In the rows, 128 means zero.
The rows below come in pairs that one turn or mirror swaps. Which row does each named row swap with?
Z552: [163 129 128 133 157  88 129 148 145 144 108 141 132 115 131 138 110 116
 158 126 127  99 112 118 129 135 152 117]
Z840: [153 114 140 136 145 100 127 133 145 144 116 136 122 116 138 128 114 137
 146 137  78 113 129 112 127 128 145 131]
Z450: [149 116 141 139 108 129 120 140 132 137 140 144 120 102 125 132 141 122
 131 162 147 118 128 121 120 139 156 142]
Z694: [151 119 131 134 140 110 114 147 137 129  77 145 129 120 119 133 139 133
 136 151 103 126 105 106 125 140 154 158]
Z88: [136 130 115 136 131 113 122 144 136 124  92 156 144 101 132 145 155 158
 105 137 121 125 117 108 139 132 127 125]
Z525: [157 123 129 136 127 108 123 150 137 138 115 142 147 115 127 134 115 128
  86 166 109 132 106 119 120 146 127 109]
Z618: [124 139 123 128 131  91 116 157 166 118 109 141 136 112 129 116 127 104
 128 113 116 127  93 122 129 129 118 135]
Z976: [129 133 115 142 126 111 105 154 158 146 114 130 155 107 138 129 119 132
 128 113 124 130 103 123 121 119 126 147]
Z92: [148 125 131 142 137 103 146 143 142 133 123 149 124 112 123 127 115 126
 132 119  84 124 163 129 124 139 154 143]
Z540: [159 116 132 139 110 104 126 133 141 135 140 151 125 118 118 122  81 120
 102 142 140 119 127 141 133 127 134 142]
Z676: [162 129 116 144 124 101 127 157 128 144 114 119 124  89 136 132 118 135
 127 145 133 122 136 128 147 148 163 122]
Z481: [124 130 136 125 130 116 149 156 129 111 104 148  97 104 123 137 131 107
 122 141 127 133 104 123 135 145 122 114]
Z958: [152 128 133 134  92 118 128 158 127 125 108 142 127 115 125 133 114 117
 107 137 101 107 126 117 126 131  95 142]
Z746: [149 132 143 138 103 122 140 147 145 128 117 149  90 129 106 153 125 141
 128 117 115 120 120 131 124 140 165 127]
Z531: [177 114 139 133 124 109 135 142 120 147 141 125 125 113 134 138 151 133
 123 119 113 139 124 123 150 123 148 124]
Z397: [158 102 147 142 130  80 118 134 129 114  87 141 117 100 130 131 120 140
 117 160 145 108 123 116 106 138 130 139]
Z222: [157 125 145 144 146  95 130 155 141 120  91 141 131 114 130 121 102 125
 126 103 159 139 133 114 125 129 147 110]
Z876: [155 129 133 135 139 118 136 135 130 112 140 149 117 113 127 130  82 142
 130 133 149 112 117 116 118 127 130 118]
Z598: [147 126 144 154 125 104 133 128 143 128 116 144 108 117 128 133  88 130
 123 127 119 118 158 133 118 126 162 116]
Z137: [155 111 137 135 120  94 119 132 138 124 123 144 117 113 127 138  87 130
 108 111 148 129 158 143 124 135 122 131]
Z711: [161 116 123 137 136  94 151 118 129 123 130 144 117 140 136 140 159 127
 112 119 119 137 121 128 135 129 131 135]
Z683: [164 131 131 125 125 109 133 128 144 117 123 164 153 140 108 135 120 122
 112 122 115 123 111 135 127 105 120 139]
Z152: [145 141 145 124 108 107 125 147 139  94 109 170 145 127 119 135 142 129
  96 137 119 116 129 122 113 137 125 139]
Z693: [171 138 146 136 114 132 113 154 143 118 109 122 117 108 107 133  93 129
 124 124 125 106 126 128 110 122 129 115]
Z212: [158 123 131 124 122 122 117 155 146 131 153 140 131 117 125 127 128 118
 124 122 128 133 144 141 122 141 113 162]
Z719: [168 123 151 129 129  97 130 135 153 126 117 182 137 136 108 126 144 126
 124 119 121 117 110 131 129 108 132 147]
Z691: [164 113 135 158 133 107 145 133 150 131 114 131  99 113 123 104 101 118
 123 113 146 127 137 125 113 148 153 123]
Z998: [139 129 111 120 141  88 129 157 155 145 116 126 156 119 125 136 126 115
 134 128 117 120 102 119 135 131 117 131]
Z468: [155 133 153 137 126 119 143 152 135 120 107 140 120 117 125 135 118 114
 131 105 155 123  90 125 113 143 107 127]
Z980: [134 140 165 151 105 100 123 131 151 122  97 155 128 103 109 118 115 138
 103 117 126 108 128 120 105 152 136 128]
Z26: [151 118 143 144 110 118 119 133 126 128 112 118  85  90 118 142 113 130
 123 134 132 121 135 124 122 156 135 121]
Z153: [151 134 129 141 155  88 124 150 134 130 142 141 133 110 131 114 127 129
 111 139 122 112  89 137 134 133 123 154]
Z497: [153 131 147 130 109 107 133 149 127 144 121 144 125 110 120 121 157 136
 120 105 129 129  80 129 115 149 140 138]
Z143: [163 135 131 136 136 111 128 165 142 147 132 140 134 115 127 129 135 124
 134 105 139 107 166 133 126 145 129 121]
Z345: [149 122 140 134 112 101 138 149 144 121 126 139 121 112 132 126 128 135
  79 120  87 130 105 117 118 134 130 151]
Z74: [155 125 132 140 123 103 121 139 149 138  75 141 125 113 128 122 133 122
 107 117  78 119 138 135 125 130 135 116]
Z734: [149 121 133 136 107 100 122 169 151 127  66 139 122 118 130 122 148 131
 125 139 142 116 131 121 121 136 118 141]
Z257: [135 119 123 136 137 102 126 135 146 132 116 169 158 130 133 118 150 134
 121 113 115 148 122 113 135 127 140 145]
Z909: [155 124 125 143 125 101 129 138 136 136  76 149 129 111 121 122 102 131
 133 101 163 134 138 118 128 131 138 146]
Z584: [161 126 126 145 174  99 123 148 147 137 130 148 127 112 131 132 112 132
 114 101 121 125 128 135 113 123 151 144]
Z45: [145 147 123 150 142 106 113 164 145 149 104 144 142  78 138 116 110 126
 124 132 135 121 119 110 123 139 125 131]
Z999: [157 120 135 121 120 104 137 116 153 111 113 119 134 128 124 140 129 110
 145 127 114 143 130 119 111 138 162 137]
Z914: [162 127 138 126 122 106 125 145 155 136 109 130 159 110 140 132 131 145
 135 167 125 119 140 125 140 135 150 141]
Z89: [171 112 136 150 135 111 106 114 131 124 103 123 133 112 142 135 140 142
 117 134 143 137 140 118 121 130 155 144]
Z458: [162 128 131 127 134  99 141 126 128 118 112 137  89 101 129 117 125  94
 132 148 138 124 133 120 125 147 149 133]
Z945: [162 112 132 125 114 104 113 134 137 121 152 149 126 110 124 119 156 143
 120 118 108 127 139 111 132 126 146 149]
Z989: [165 103 143 133 139  93 151 121 129 133 126 162 104 116 122 136 152 126
 119 140 133 120 122 106 139 120 130 121]
Z307: [172 126 155 130 144 100 142 138 145 140 127 145 120 102 104 114 111  97
 114 125 109 102 125 103 122 131 142 132]
Z348: [153 101 135 138 122 107 125 159 146 139 156 137 130 113 123 132 123 120
 118 140 109 111 142 108 126 140 117 152]
Z796: [136 134 107 126 122  98 117 163 160 127 103 132 128 113 101 119  98 113
 118 131 131 112 116 134 126 150 121 133]
Z4: [181 115 166 139 129  84 130 119 133 119 116 158 126 127 123 122 143 131
 110 140 128 108 138 118 114 122 145 140]
Z419: [170 139 155 137 100 121 127 134 143 141 129 140 132 101 135 120 127 124
 107 111 110 133 130 117 132 140 129  95]
Z202: [148 133 128 146 116 108 135 149 153 149 128 124 139 131 115 116 130 120
 137  96 114 140 116 147 132 126 141 123]
Z795: [160 120 129 136 139  95 141 122 138 109 107 134 104 122 117 136 136  97
 123 124 138 129 144 100 105 149 137 122]
Z428: [144 120 134 147 131 115 128 145 129 120  81 148 111 104 118 126 150 130
  99 148 156 117 117 138 126 144 118 144]
Z570: [193 109 139 133 130 113 146 139 121 105 124 159 138 121 121 129 139 139
 111 150 115 119 121 122 137 136 136 131]
Z668: [151 119 124 125 121 104 131 138 150 129  91 144 121 110 127 124 169 127
 145 147 116 121 117 114 121 135 100 130]
Z358: [143 123 149 155 118 116 116 141 119 120 101 145  83  95 139 126 128 128
 117 115 145 115 119 128 129 149 129 123]
Z846: [160 132 130 145 120 108 122 146 141 116 122 155 149 139 141 127 148 144
 133 122 114 134 124 124 129 107 144 158]
Z844: [150 120 136 139 104 109 127 127 140 134  88 160 128 113 127 117 155 133
 113 118 165 111 136 115 136 137 125 134]
Z667: [153 127 123 137 137 120 124 140 140 136  73 147 126 112 128 127  88 130
 127 114 118 121  96 140 123 134 123 137]
Z967: [152 128 136 136 144  99 123 147 143 130  50 148 125 110 123 125 148 125
 124 127 127 123 132 124 127 134 149 132]
Z466: [152 133 137 148 114 101 136 154 149 135  95 136 117 111 126 142 137 145
 134 107  96 122  88 133 126 137 116 143]
Z79: [157 121 147 144 137  95 127 145 140 130 158 139 128 110 124 126 108 126
 120 123 163 125 106 137 123 129 146 137]
Z269: [155 114 125 135 117 113 128 135 113 146 122 111 122 106 138 132 126 124
 142 119 133 141 142 109 135 150 151 123]
Z114: [162 135 136 136 132 129 136 154 141 111 125 143 125 113 119 134 165 130
 118 142 107 129 109 127 116 128 145 103]
Z394: [157 120 135 135 129 117 141 136 134 122 100 157 129 118 115 142 128 132
 121 131 178 128 128 130 123 123 122 103]
Z716: [138 122 127 127 135  96 114 136 143 123 115 150 131 102 124 128 114 116
  99 119 113 118  90 118 105 119 104 147]
Z437: [128 146 136 131 110  98 107 150 139 123  87 142 124 108 135 123 123 143
 101 130 124 125 122 128 124 156 134 102]
Z101: [153 129 141 141 113 103 128 133 152 133 112 148 137 118 121 125 115 127
 109 130 185 130 115 117 122 124 137 115]
Z73: [160 144 143 140 138 113 124 136 126 131 101 152  95  97 111 153 119 138
 144 141 124 103 107 129 133 125 117 137]
Z94: [134 116 130 122 124  99 138 135 167 130 117 165 135 122 115 120 113 116
 114  98 125 131  95 129 119 129 138 151]
Z49: [146 124 141 129 102  94 124 135 145 129  90 139 122 113 112 131 141 139
 136 114 127 133 160 123 116 121 151 108]
Z629: [159 129 130 136 126 108 137 143 137 139 142 140 111 108 126 126 138 124
 100 130  74 121 122 129 118 146 133 131]
Z855: [124 130 113 139 114 121 118 154 145 143 107 112 109  99 130 147 130 143
 130 115 130 135 112 133 135 129 139 122]
Z138: [147 129 128 128 126  96 122 141 146 130  67 146 131 114 128 134 132 123
 147 156 137 112 145 139 127 139 127 133]

Swapped with Z222: Z846
Swapped with Z138: Z998
Swapped with Z693: Z114
Swapped with Z967: Z976
Swapped with Z618: Z734
Swapped with Z676: Z840
Swapped with Z94: Z844
Swapped with Z531: Z598
Swapped with Z746: Z419
Swapped with Z980: Z497
Swapped with Z989: Z540
Swapped with Z629: Z26

The rows below come in pairs that one turn or mirror swaps. Which row does each named row swap with?
Z532: [145 152 124 151 126 149 131 124 131 155 109 108 101 147 125 113 112 130]
Z608: [137 133  98 110 124 136 130 127 148 142 131 119 130 137 151 154 136 148]
Z847: [107 125 127 129 128 153 127 138 139 120 125 145 136 136 117 117 131 144]
Z441: [149 129  99 139 127 130 132 105 120 150 130 118 108 145 112 143 148 118]
Z917: [158 143 134 114 129 140 116 141 135 118 144 112 111 135 114 136 111 114]
Z206: [161 131 107 135 148 134 137 125 135 144 108 115 116 116 153 127 123 148]
Z905: [152 149 138 127 138 137 120 143 136 110 142 110 118 132 119 124 107 113]
Z807: [144 134 117 125 128 127 135 138 132 131 114 104 135 146 142 104 126 165]
Z599: [171 147 131 145 131 132 107 135 116 150 139 141 116 144 115 122 106 139]
Z843: [130 143 110 157 148 126 134 130  92 141 135 127 118 111 135 120 117 139]
Z259: [149 150 134 119 134 142 113 135 129 115 144 108 110 131 118 129 109 111]
Z850: [138 136 134 138 137 135 160 150 137 132 136 125 125 126 136  96 134 156]
Z853: [150 157 135 112 104 146 129 133 133 144 140 117 117 114 135 149 130 146]
Z369: [118 154 134 162 125 134 122 119 115 136 149 101 113 143 124 117 134 129]
Z298: [117 141  94 141 148 137 129 107 139 138 140 125 104 146 135 135 138 154]
Z379: [142 133 144 156 154 138 124 150 100 141 139 121 129 128 134 116 142 145]
Z727: [132 134 126 148 152 128 135 119 121 140 137 134 162 124 143 134 129 127]
Z705: [112 139 132 126 124 135 129 136 148 159 129 120 121 148 136 125 120 170]
Z665: [146 118 122  98 131 134 152 123 117 142 132 135 111 141 139 132 111 151]
Z848: [141 135 104 130 132 116 128 127 147 146 149 122 156 128 139 111 122 131]
Z315: [131 143 120 137 121 136 142 113 109 122 140 113 119 167 140 133 111 154]
Z607: [120 132 119 144 139 130 114 135 128 133 130 125 101 134 136 127 159 167]
Z3: [152 116 123 142 127 125 111 130 116 152 106 117 107 150 135 114 117 136]
Z297: [149 127 108 114 146 148 115 125 137 151 162 136 130 131 106 131 140 130]
Z411: [113 139 115 138 140 122 129 134 107 117 122 114 121 108 117 125 126 149]
Z482: [134 147 147 127 129 131 151 123 152 162 139 134 100 127 126 129 127 143]
Z529: [146 154 115 149 139 130 158 124 121 154 119 142 119 132 116 116 148 137]
Z296: [137 140 115 147 118 121 149 136 111 141 123 136 116 105 124 138 132 115]
Z736: [146 125 111 120 142 148 142 107 138 124 136  98 135 136 138 111 120 146]
Z561: [144 131 116 131 146 147 115 134 143 145 175 138 131 127 110 118 138 133]
Z992: [159 111 114 132 144 128 125 141 109 135 142  95 117 135 130 120 115 119]
Z479: [126 134 118 132 136 140 113 121 114 140 126 119 134 157 114 144 114 107]
Z251: [138 156 134 140 125 140 125 141 139 164 126 117 135 119 153 111 118 134]
Z600: [147 140 129 126 133 119 137 129 126 163 130 142 105 126 149 133 130 167]
Z820: [120 131 132 125 135 132 129 155 126 153 156 120 103 131 107 134 153 145]
Z973: [146 106 114 156 107 130 140 137 121 156 136 130 116 137 114 137 113 149]
Z371: [147 125 114 122 140 155 121 128 139 150 167 145 126 134 105 132 138 139]
Z627: [146 128 111 133 138 148 121 131 147 150 171 139 124 135 107 125 141 130]
Z957: [144 151 107 130 142 128 111 138 133 109 142 130 125 146 109 133 143 158]
Z648: [152 150 143 133 131 138 118 147 142 119 154 106 115 134 123 127 112 116]
Z837: [137 144 123 171 138 154 128 138 131 135 147 126 120 129 123 149 152 127]
Z678: [143 112 125 119 135 120 131 145 116 137 125 125 121 165 120 153 137 138]
Z622: [129 126 107 140 104 133 146 146 122 140 125 118 116 157 107 143 129 151]
Z563: [113 121 108 142 102 143 136 130 109 130 148 116 140 142 124 130 122 143]
Z301: [153 115 129 144 129 149 133 129 127 126 124 150 112 122 142 139 109 125]
Z771: [140 137 145 132 109 149 142 134 129 139 122 120 140 143 125 163 134 138]

Swapped with Z847: Z301
Swapped with Z678: Z379
Swapped with Z957: Z599
Swapped with Z992: Z820
Swapped with Z807: Z600

The rows below come in pairs that one turn or mirror swaps. Which row does each named row swap with?
Z126: [138 153 141 119 125 108 129 132  96 130  93 123 160  96 112 126]
Z609: [152 125 139 104 128 115 114 140 106 116 120 147 148 140 112 115]
Z836: [117 147 139 112 159  86  93 146  99 112 117 118 128  85 126 129]
Z799: [154 148 131  98 139 131 114 155  96  76 120 146 132 114 111 115]
Z120: [140 162 123 112 144 115  92 129  58 113 127 134 137  89 125 129]
Z880: [138 138 143 106 137 119 110 100 109 104  93 117 145  91 108 134]
Z193: [133 156 151 104 133  92 118 149 114  94  99 129 147  86 139 142]
Z454: [161 140 121  89 129 117  95 120  95 128 111 156 136 118 107 127]
Z971: [143 162 139 102 125 106 124 128 134 113 127 131 137 104 123 154]
Z571: [147 146 141 105 144 113  68 111 114 114 109 125 137 114 121 128]
Z515: [137 143 130 124 172 116  89 133  75 117 127 130 152  98 128 122]
Z17: [159 157 125 100 132 113 119 105 109 112 116 150 128 111 122 110]
Z229: [154 158 154 102 142 115 138 123  94 102 118 113 133  85 136 134]
Z803: [141 155 127 111 145 110 115 152 108 100 161 138 129  97 109 132]
Z13: [139 147 147 101 144 104 117 115  82  99  87 146 132 115  96 130]
Z52: [134 163 139 105 141 114  99 182  93 104 122 140 140 103 116 126]
Z236: [153 151 152 130 166  99  91 137  91 103 120 124 152  84 132 124]
Z203: [161 131 149 116 164 110  92 128  78 118 113 129 167 104 125 143]
Z639: [149 170 138  98 150  93 120 120 117 122 115 148 125  93 116 155]
Z604: [136 167 115 100 134 108 105 144 127 116 132 120 141  90 112 139]
Z235: [168 143 139 103 138 113  70 124 102 116 128 154 138 113 120 134]
Z85: [149 163 131  96 166  89  95 136  86 117 107 144 139  89 140 141]
Z240: [145 143 151 114 144 110 139 105  85 104 105 132 139 110 132 141]
Z270: [152 126 136  96 133 130 113 131 106  86 117 161 139 119 100 140]
Z785: [133 136 143 110 144 115 118 177 115 101 122 126 140 107 133 132]
Z804: [143 157 145 112 146 118 151 123  96 114 102 131 142  98 118 118]
Z867: [145 124 145 106 139 112  85 116  76  91 110 154 138  92 120 147]
Z942: [125 121 140 106 121 131 120 139  87 116 116 145 128 110  99 136]
Z981: [131 109 126 112 145 110 120 161 109 118 130 143 142 103 117 139]
Z666: [140 153 112 121 156  99  92 127 121 121 133 136 158 102 117 137]
Z670: [153 122 145 107 144 134 115 144  83  92 122 158 126 111 103 138]
Z77: [133 157 164  92 128 100 134 153  96 105 115 122 141 117 121 134]
Z438: [137 135 132 100 144 104 103 169 125 103 134 141 135  95 137 131]
Z714: [141 126 160 108 146 109  86 141  72 108 139 137 138  98  99 136]

Swapped with Z981: Z799
Swapped with Z454: Z604
Swapped with Z120: Z126

